The same turns and mirrors carry the whole set onto itself, and each row onto the other rows of its family. Which rows share a family with each named row? Give them in list order.
These 15 rows form 5 families of 3 rows each.
Fepa: [ 0.76 -0.66  2.52 -0.75  0.66  0.72  3.74  0.37  1.66  0.11 -2.53  1.02
  0.57 -0.46 -0.93 -0.04  2.19]
vuz: [ 0.66 -2.69  1.24 -0.09 -0.14  1.37  1.57  0.30 -0.63  1.18  0.86  0.85
  3.48 -0.52 -1.47  0.13  0.67]
zaduk: [ 2.47 -4.71  2.11 -0.93 -0.41  1.74  2.14  0.28 -0.14  0.65 -1.80  0.25
  1.92 -1.02 -0.20  0.90  0.06]
Putir: [ 0.01 -1.67  0.75 -0.80  1.56  1.67  3.68 -1.07  0.61 -0.53 -2.08 -0.54
 -0.24 -1.63 -0.46  2.36  2.76]
Fil: [ 0.17 -3.50 -0.84 -0.56 -0.38 -0.23  2.43 -0.93  0.49 -0.14 -2.36 -2.25
  1.93 -2.61  0.74 -0.28  1.58]
dibur: [ 0.02 -1.76  1.95 -2.47  0.16  0.58  3.13 -0.21  2.04  0.11 -2.63  1.27
  0.08 -0.38 -1.20  0.55  2.03]
mafi: [ 1.01  0.04  0.65 -2.50 -0.05 -0.08  3.35 -1.79 -0.31  0.38 -2.52 -0.18
  0.57 -0.58 -0.79  1.75  1.57]
kef: [ 0.55 -3.59  1.30 -0.36 -1.01  1.94  0.93 -0.61  0.62  1.41  0.29  0.89
  2.79  0.10 -1.36  0.58  0.96]
sofo: [-0.66 -2.54 -1.16 -1.20 -1.49  0.01  1.37  0.51 -0.12  0.58 -1.92 -0.89
  1.14 -3.08  1.10 -0.81  1.44]
kat: [ 2.28 -3.05  0.51 -0.55  0.56  0.95  1.56 -0.67 -0.01  1.82  0.19 -0.58
  2.28 -1.55 -0.04  2.57  1.50]
Nim: [-0.37 -2.18 -1.20 -1.94 -1.88  0.04  1.21 -1.19  0.42 -0.05 -1.76  0.35
  1.67 -1.72  0.05 -1.76  2.35]
Bogap: [-0.65 -1.01 -0.02 -1.26 -1.42 -0.03  1.54 -0.23 -0.48  0.48 -1.74 -0.76
  1.68 -2.39  0.80 -2.28  2.15]
Fuga: [ 1.16 -3.29  0.22 -0.07  0.36  1.03  2.49 -0.60 -0.71  1.24 -0.11  1.52
  3.58 -0.31 -0.37  1.70  0.67]
fipo: [-0.72 -2.02 -0.59 -0.03 -1.64  1.75  1.88 -1.62  0.55 -1.18 -0.78 -0.52
  1.44 -3.40 -0.76 -0.31  0.70]
bunun: [ 0.32 -0.62  1.38 -0.21  0.69  1.03  3.77 -1.06  2.18  0.09 -2.57 -0.45
 -0.37 -0.17 -0.51  0.82  1.48]

Which other rows belong to the same family as Fuga? sofo, bunun
Which other rows belong to the same family as kef? dibur, Nim
Which other rows belong to the same family as fipo? zaduk, mafi

The same turns and mirrors carry the whole set onto itself, and each row onto the other rows of its family. Which rows share a family with each named row? Give them in list order.
These 32 rows form 4 families of 8 rows each.
Kem: [ 1.48  1.23 -1.58  1.48 -1.43  2.28 -1.48  0.19  1.56 -0.30]
kudef: [ 1.57  1.30 -1.32  1.46 -1.45  2.21 -1.60  0.38  1.34 -0.31]
lopuv: [ 0.48  2.90 -1.38  1.16  1.69 -0.73 -2.74 -1.33  0.20 -0.52]
tozod: [ 0.20  0.81  0.74  0.56 -1.13  0.59  0.77  0.28  0.43  0.48]
Giz: [-0.16  1.89 -2.43  1.18  2.22  0.04 -0.99 -1.29  1.07 -0.31]
tonub: [ 1.60  1.00 -1.55  1.60  2.51 -0.34 -0.61 -1.32  0.02 -1.40]
kesu: [ 1.58  1.05 -3.02  0.36 -0.51  0.57 -0.81 -1.46 -1.15  0.13]
pasel: [ 1.37  2.06  0.56 -0.40 -1.51 -0.51  0.17  0.24  1.65 -0.66]
gat: [ 0.18  2.20  0.09  2.27 -0.64  0.26  1.35 -0.09  1.14  0.31]
Mipu: [ 1.52  1.18 -3.13  0.46 -0.41  0.79 -0.70 -1.47 -1.01  0.26]
lek: [ 1.63  1.12 -3.17  0.33 -0.43  0.84 -0.83 -1.41 -0.99  0.27]
buke: [-0.13  3.37 -1.42  2.14  0.79 -0.03 -1.03 -0.74  2.26 -0.54]
Fal: [ 1.48  1.29 -1.53  1.27 -1.33  2.23 -1.46  0.31  1.58 -0.53]
pag: [ 0.03  2.54 -1.89  2.12  1.15 -0.68  0.64 -1.43  0.74  0.02]
keba: [ 1.49  0.54 -0.86  2.03  1.96 -0.29  0.79 -1.24 -0.19 -1.00]
Daval: [ 2.06  0.30 -0.09  1.50  1.48 -0.37 -0.06 -0.85 -1.10 -0.78]
nere: [ 1.19  2.80 -0.65 -0.34 -0.30 -0.58 -1.31 -0.17  2.54 -1.09]
mapug: [ 1.59  2.31  0.39 -0.62 -0.90 -0.51 -1.55  0.11  1.54 -0.92]
tazu: [ 2.05  0.63 -0.72  1.33  2.05 -0.46 -1.34 -0.91 -0.71 -1.14]
lem: [ 1.47  1.18 -3.27  0.41 -0.45  0.85 -0.81 -1.51 -0.85  0.28]
nor: [ 0.92  1.46  1.42  1.20 -1.05  0.09 -1.12  0.20 -0.52  0.45]
pedu: [-0.23  2.31 -1.30  0.29  1.03  0.28 -2.62 -0.36  2.09 -0.56]
Rige: [ 0.73  1.19 -0.77  0.21  1.73 -0.26 -3.22 -0.61 -0.63 -0.25]
kot: [ 0.72  1.17  0.76 -0.23 -0.35  0.32 -2.77  0.44  0.01  0.25]
Logad: [ 1.08  2.58 -0.48  0.09 -0.78 -0.39  0.33 -0.31  2.51 -0.96]
dabek: [ 1.62  1.07 -1.48  1.40 -1.49  2.20 -1.39  0.34  1.41 -0.39]
sudil: [-0.61  2.07 -1.18  1.20  0.35  0.53  0.74 -0.48  2.59 -0.20]
gol: [ 1.07  1.76  0.52  0.77  0.22 -0.78 -2.23 -0.55 -1.69  0.49]
Firo: [ 0.70  0.14  0.53  0.51  0.07  0.11 -0.50 -0.50 -1.67  0.50]
kazul: [ 0.82  2.64 -0.01  1.11  0.44 -0.14 -3.45 -0.12  0.75 -0.36]
pel: [-0.17  0.85 -1.25  1.55  0.63  0.30  1.61 -1.06  0.14  0.39]
Laga: [ 0.48  1.53 -0.03  1.54 -0.43 -0.46  1.15 -0.84 -1.02  0.63]

Which other rows belong to the same family as lem? Kem, kudef, kesu, Mipu, lek, Fal, dabek
Which other rows belong to the same family as pasel? tonub, keba, Daval, nere, mapug, tazu, Logad
Which other rows belong to the same family as pag? lopuv, gat, buke, nor, gol, kazul, Laga

The same turns and mirrors carry the whole set onto itself, and each row onto the other rows of its family. Which rows share a family with each named row? Give them in list order.
These 16 rows form 4 families of 4 rows each.
nirus: [ 2.57  0.92  0.68 -1.24 -0.64 -0.63 -0.40 -1.19  0.06  1.25 -0.28  0.19
 -0.85  0.13 -0.37  0.63 -2.05 -1.58  2.11  0.80  0.47 -0.13 -0.98 -0.89]
Miboz: [-0.58 -0.10 -1.05 -0.01  0.09  0.14 -0.14 -2.62 -0.68 -0.12  0.57 -0.35
  0.78 -1.10  1.37 -0.06  1.01 -0.55  1.66  2.15 -0.12 -1.69  0.11 -1.26]
sato: [-0.37  0.76 -0.22 -0.57 -1.78  0.53 -0.62  0.32 -0.44  2.11  1.37 -0.69
  0.18  1.13 -2.10  0.00  1.88 -2.09 -0.35 -0.91 -0.06  0.70  0.63 -1.41]
Nosin: [-0.50 -2.39  0.82 -0.01  0.10 -0.05  0.41  0.93  1.52  0.01  0.58  0.37
 -0.84 -1.09 -1.05 -0.75  0.57 -3.19 -0.04 -0.64 -0.83 -2.86  0.36  1.11]
mera: [ 2.65 -0.55  1.42 -1.41 -1.17 -0.95  0.66  0.88  0.79  1.51  1.26 -0.55
 -0.60  0.21 -0.63  0.90 -2.13 -0.09  0.11 -0.02  1.48 -1.17 -0.53 -0.22]
ripi: [ 0.28 -2.78  0.69  0.37  0.33 -0.23  0.59  0.55  1.66 -0.10 -0.29  0.21
  0.29 -0.95 -0.90 -1.62  0.34 -1.60  0.72 -0.40 -2.36 -2.25  0.38  1.27]
lokan: [ 0.02 -0.03 -0.89  0.31 -1.87 -0.03  0.06 -0.23  0.18  2.32  0.41 -0.25
  1.42  0.15 -0.48  0.15  1.98  0.65 -0.36 -0.52 -1.86  1.08 -0.78 -0.93]
lusik: [-0.50  0.75 -0.24 -0.46 -1.88  0.53 -0.58  0.36 -0.38  2.15  1.49 -0.58
  0.08  0.93 -1.96  0.23  1.96 -2.09 -0.63 -0.94  0.09  0.57  0.48 -1.32]
Viz: [ 0.83 -0.37  0.06 -1.00  0.24  0.46 -0.41 -1.29 -0.04  0.66  0.47 -0.81
  0.41  0.75 -0.97 -2.57  1.26 -0.66  1.50  2.19  1.33 -1.45  2.17 -0.48]
Zef: [ 3.07 -0.17  1.20 -1.12 -0.69 -0.71  0.26 -0.06  0.19  0.73  0.47 -0.83
  0.36  0.64 -0.85  0.11 -2.57  0.03  1.73  0.38 -0.32 -0.39  0.04 -0.67]
puner: [-0.13 -1.81  0.59  0.06  0.45  0.12 -0.19 -0.12  1.17 -0.25 -0.31  0.51
 -0.61 -0.82 -1.38 -1.47  0.44 -3.75  1.29 -0.22 -1.74 -2.19  0.66  0.82]
migi: [-0.42 -0.51 -0.44 -0.93 -0.41  0.06 -0.03 -0.91  0.55  1.51  1.22 -0.03
 -0.84 -0.77  0.68 -0.42  1.79 -0.91 -0.46  1.76  3.02 -2.58  0.41 -0.20]
zez: [ 0.08 -0.19 -0.77  0.27 -1.96 -0.01  0.17  0.01  0.21  2.35  0.52 -0.32
  1.49  0.26 -0.56  0.11  1.92  0.89 -0.40 -0.68 -1.80  0.99 -0.65 -0.86]
Pedim: [-0.37 -2.25  0.04  0.46  0.22 -0.25  0.40 -0.24  1.63  0.23 -0.62  0.96
 -0.43 -1.85 -0.02 -0.61  0.69 -2.48  0.66 -0.19 -1.98 -2.35 -0.65  1.14]
zako: [ 0.06 -1.84  0.04 -0.29 -0.32 -0.07  1.03 -0.20  0.01 -0.20  2.10 -1.53
  1.47 -0.24  0.58 -0.55  0.68  1.44 -0.04  1.30  0.61 -2.45  1.43 -0.63]
Zoge: [ 1.96  0.18  0.54 -0.98 -1.09 -0.93  0.40 -0.49  0.41  1.36  0.71  0.21
 -0.93 -0.84  0.67  2.07 -2.03 -0.70  0.62  0.27  0.79 -1.00 -1.86 -0.61]

Which other rows belong to the same family as Zoge? nirus, mera, Zef
Which other rows belong to the same family as sato? lokan, lusik, zez
Which other rows belong to the same family as zako? Miboz, Viz, migi

